A single turn carries every row of the set below to another of its rows. Some are shown first; where does it send the rows asked next?
Z16: [-13.7  -8.3  10.3  32.3 -27.8 -10.8 -15.1   6.7   1.0 -16.7 -10.3  -7.9
   4.4  -1.5 -10.4 -10.5  14.0 -23.5 -12.0 -12.0 -22.0  26.5   7.7  42.0
 -41.9  -0.9  19.1  18.4]
Z485: [-12.1  -2.2 -12.3  24.5 -17.4  -0.6  -8.6  -6.7  17.7  -4.9 -22.9  -9.1
  11.5   8.1  -8.6 -43.5  -6.9 -35.3  -0.5 -21.9   1.4  19.4   9.9  41.6
 -34.5 -21.7  26.5   6.6]
Z487: [-13.7   3.3   4.3  19.2 -32.5 -34.1  -6.9  -5.5  23.6   0.2  17.7  -4.1
  -3.7 -20.9  22.5  -7.8   5.5 -18.2 -35.7   0.7 -28.5   6.8  -4.8  39.5
 -26.2   2.1 -25.1  29.0]
Z840: [ -8.9  -5.6 -24.1  -2.7  -6.0  -1.4 -24.1   7.9  31.3  12.4  -4.0  -7.1
  -0.6   6.8   3.8 -67.0   0.8 -23.2  -7.8 -17.5  19.8 -13.5  19.2  14.9
  -5.7 -10.9 -28.2   8.1]
Z699: [ -4.2  -3.6 -17.1   0.1  -7.6 -20.5 -25.5   0.9  27.8  24.2   0.1  -6.0
  -3.3  -8.5   3.1 -26.3  19.7  -6.9 -26.8   1.9 -17.3  -0.2   5.4   2.1
 -27.2   5.1 -51.9  16.6]
Z947: [-16.4 -16.9   8.4  30.8 -23.4 -12.0 -20.5  -0.2   7.5 -15.9 -15.7  -7.8
   7.1  -6.0  -5.1 -17.6 -12.3 -26.8 -13.8 -18.1 -24.4  23.4  -0.4  36.8
 -35.9   5.9  18.3   8.9]
Z175: [ -2.6  -4.1 -15.7  10.1 -16.8 -22.2 -22.0  -5.0  27.5  28.2  15.7  -8.1
   0.5 -16.0  14.5 -21.0  20.4  -8.4 -36.3   8.7 -11.5   1.3   8.0  17.4
 -19.8   0.2 -41.6  27.3]
Z57: [-18.2   3.8   1.4  -1.1 -17.3 -33.2  -9.3   2.9  27.9  -8.6  -9.5  -0.4
 -10.5  -7.4   1.4 -19.4  -0.5 -16.0 -18.7 -10.9 -42.4   1.6 -11.3  10.2
 -38.7  10.8 -41.7   8.3]
Z799: [ -9.0  36.7 -10.0   2.5 -13.0 -20.9  18.2  10.3  29.9  12.6  21.0  11.6
  13.1  -7.8  21.4 -37.8  25.3 -21.3 -14.7 -31.6   1.6 -11.7  12.2   7.8
 -13.1 -22.6  -0.9  28.8]
Z157: [-14.5   3.0  -1.2  25.5 -26.8 -32.1 -16.8 -10.2  19.5   9.1  23.5  -3.1
   4.0 -19.9   8.5  -6.2  14.4  -7.9 -39.8   3.6 -31.3  11.9   6.5  31.4
 -20.6   2.7 -20.6  24.5]
Z613: [-11.4  -2.1 -13.3  24.2 -15.1   1.4 -11.3  -3.8  15.5  -5.3 -25.5  -8.6
  10.8   9.4 -10.4 -43.2  -4.0 -34.9   1.0 -23.6   3.0  21.0   9.9  39.3
 -36.4 -20.1  23.5   5.7]
Z737: [-15.7 -16.5   8.0  28.9 -18.3  -8.4 -24.0   5.0   5.3 -15.9 -22.4  -6.9
   7.0  -2.5 -10.2 -18.1  -8.0 -26.1 -10.3 -20.9 -23.8  24.5   0.2  31.6
 -40.7   8.1  13.1   6.0]
Z37: [-16.0  -8.6   9.1  22.8 -21.8 -11.5 -15.0   8.8   3.4 -20.8 -22.0  -6.2
   1.2   3.4 -18.9 -16.3   9.5 -23.0  -4.8 -16.8 -29.4  23.3   5.0  29.9
 -46.2   2.7  12.5   9.5]
Z633: [ -7.9  37.7 -11.7   1.2  -4.2 -13.7  11.0  19.7  24.8  13.7  12.3  12.7
  13.3  -2.3  14.8 -36.6  35.3 -19.7 -10.1 -36.1   5.4  -8.1  13.2   0.6
 -20.7 -19.5 -10.4  25.5]
Z981: [-18.2  -9.2  10.5  24.6 -30.8 -19.4  -7.7  -0.3   9.3 -21.6 -13.2  -7.4
   0.0  -1.3 -12.1 -16.8  -1.0 -24.2 -10.5 -11.6 -33.1  19.3   3.0  36.7
 -38.6  -1.1  22.9  13.1]
Z985: [-12.1   4.5  -4.4  19.0  -7.9 -18.5 -30.7   9.2   9.8   8.5   1.6   0.3
   3.9  -6.9  -8.1  -7.1  32.0  -4.7 -27.3  -7.3 -27.2  18.0   7.7  12.3
 -37.5  10.4 -41.6  13.5]
Z52: [-13.3  34.6   0.9  -4.1 -18.4 -15.9  17.0  13.8  27.1   1.6  23.2  21.0
   3.4  -2.3  18.2 -45.2  12.5 -22.9 -11.6 -36.7   0.2 -16.0  13.7   9.6
  -9.8 -13.5   8.0  21.5]
Z916: [ -6.5   6.9  -9.9  10.6 -12.3  11.0 -13.3  33.4   7.8   4.1   7.8   8.2
   5.4   2.2  10.1 -54.8  12.2 -18.5  -8.4 -33.7  33.1 -12.8  16.7  17.6
 -10.5 -10.1  -1.1  15.4]
Z998: [-10.6   5.6  -8.4   9.3 -25.5  -1.8  -0.1  17.9  18.6   1.0  18.8   7.5
   2.7  -5.1  19.0 -58.7  -7.7 -21.1 -15.3 -27.1  23.9 -21.0  12.9  25.7
   1.6 -15.2  14.2  18.1]
Z639: [ -9.2   6.0   0.8  18.5 -12.4 -15.6 -25.6  17.3   8.9   3.0  -0.3  -2.0
  -0.6  -8.8   8.1  -4.1  31.8 -13.9 -25.1  -9.6 -16.7  17.4   0.0  24.2
 -43.9   9.8 -48.0  23.0]
Z481: [-13.1   6.3  -9.7  -3.7 -13.9   0.1  -3.6  24.9  20.1  -3.9  -0.7   9.7
  -1.8   4.2   4.0 -65.6  -9.4 -19.8  -3.0 -35.3  15.7 -23.2   9.2   5.4
  -8.0  -8.6   1.9   4.4]
Z739: [ -7.7  -4.9 -15.6  -0.9 -17.2 -31.0 -14.4 -11.7  36.7  21.3   8.5  -6.7
  -5.6 -14.0   9.3 -30.2   3.8  -9.2 -31.1   7.3 -25.4  -7.0   1.8   7.7
 -17.5   1.7 -39.6  17.9]
Z615: [ -6.0  -5.5 -22.9   8.7 -11.5   1.0 -25.4   7.2  26.4  17.5   8.8  -9.5
   3.9   1.1  13.5 -60.1   8.2 -23.0 -15.9 -12.6  29.2  -9.0  23.3  28.7
  -1.5 -14.3 -22.8  19.0]
Z815: [-10.7  -6.7 -22.4   0.7 -16.7  -9.4 -16.5  -2.6  36.6  11.8   7.5  -8.2
  -0.4  -0.4  12.5 -67.2  -8.9 -24.7 -14.8 -11.3  16.5 -17.2  17.7  25.0
   3.4 -15.1 -16.8  14.0]
Z875: [-11.4  37.0 -10.7  -6.6  -7.3 -21.8  18.7  12.4  32.6   8.8   9.4  13.3
   8.9  -2.8  12.7 -43.3  20.8 -20.6  -7.3 -36.2  -5.5 -14.2   8.7  -3.8
 -17.3 -19.8  -6.6  20.2]
Z476: [-14.4 -16.5   8.5  35.0 -20.5  -6.3 -25.2   4.8   3.1 -13.7 -16.0  -7.8
   8.7  -5.4  -5.4 -15.0  -4.0 -26.4 -14.4 -19.1 -18.7  27.2   2.7  37.8
 -38.6   6.7  14.7  11.0]
Z338: [-20.0   2.5  -3.6   4.4 -17.7 -37.1 -13.5  -8.6  28.3  -1.2   0.5   0.4
  -4.1  -9.6  -9.2 -19.2   0.3  -7.6 -25.2  -4.7 -49.3   3.8  -1.6   5.9
 -28.3   8.9 -30.1   4.8]
Z532: [-12.3  35.2  -0.4  -8.1  -8.7  -8.3  10.2  24.0  22.3   1.0  11.1  22.0
   3.2   4.6   8.3 -46.0  21.1 -21.8  -4.6 -42.4   2.8 -12.9  14.2  -0.6
 -18.4  -9.1  -3.3  15.6]
Z310: [-11.2  -1.9 -12.8  27.1 -17.1   1.8 -10.5  -4.5  14.9  -4.0 -21.4  -9.0
  12.2   7.5  -7.8 -41.8  -2.6 -35.3  -1.4 -22.0   4.7  21.7  11.1  43.7
 -35.3 -21.8  25.1   7.9]
Z185: [ -9.4  35.8   0.6   2.7 -12.8  -5.5   8.1  23.7  17.4   6.3  23.4  20.5
   7.8  -0.7  17.8 -39.2  28.6 -21.6 -12.1 -38.2  11.7  -8.0  18.3  12.5
 -14.2 -12.3   1.2  25.2]

Z487 goes to Z639
Z481 goes to Z998
Now these:
Z175 goes to Z699
Z37 goes to Z981
Z737 goes to Z947
Z532 goes to Z52
Z815 goes to Z615
Z338 goes to Z157
Z310 goes to Z613
Z875 goes to Z799

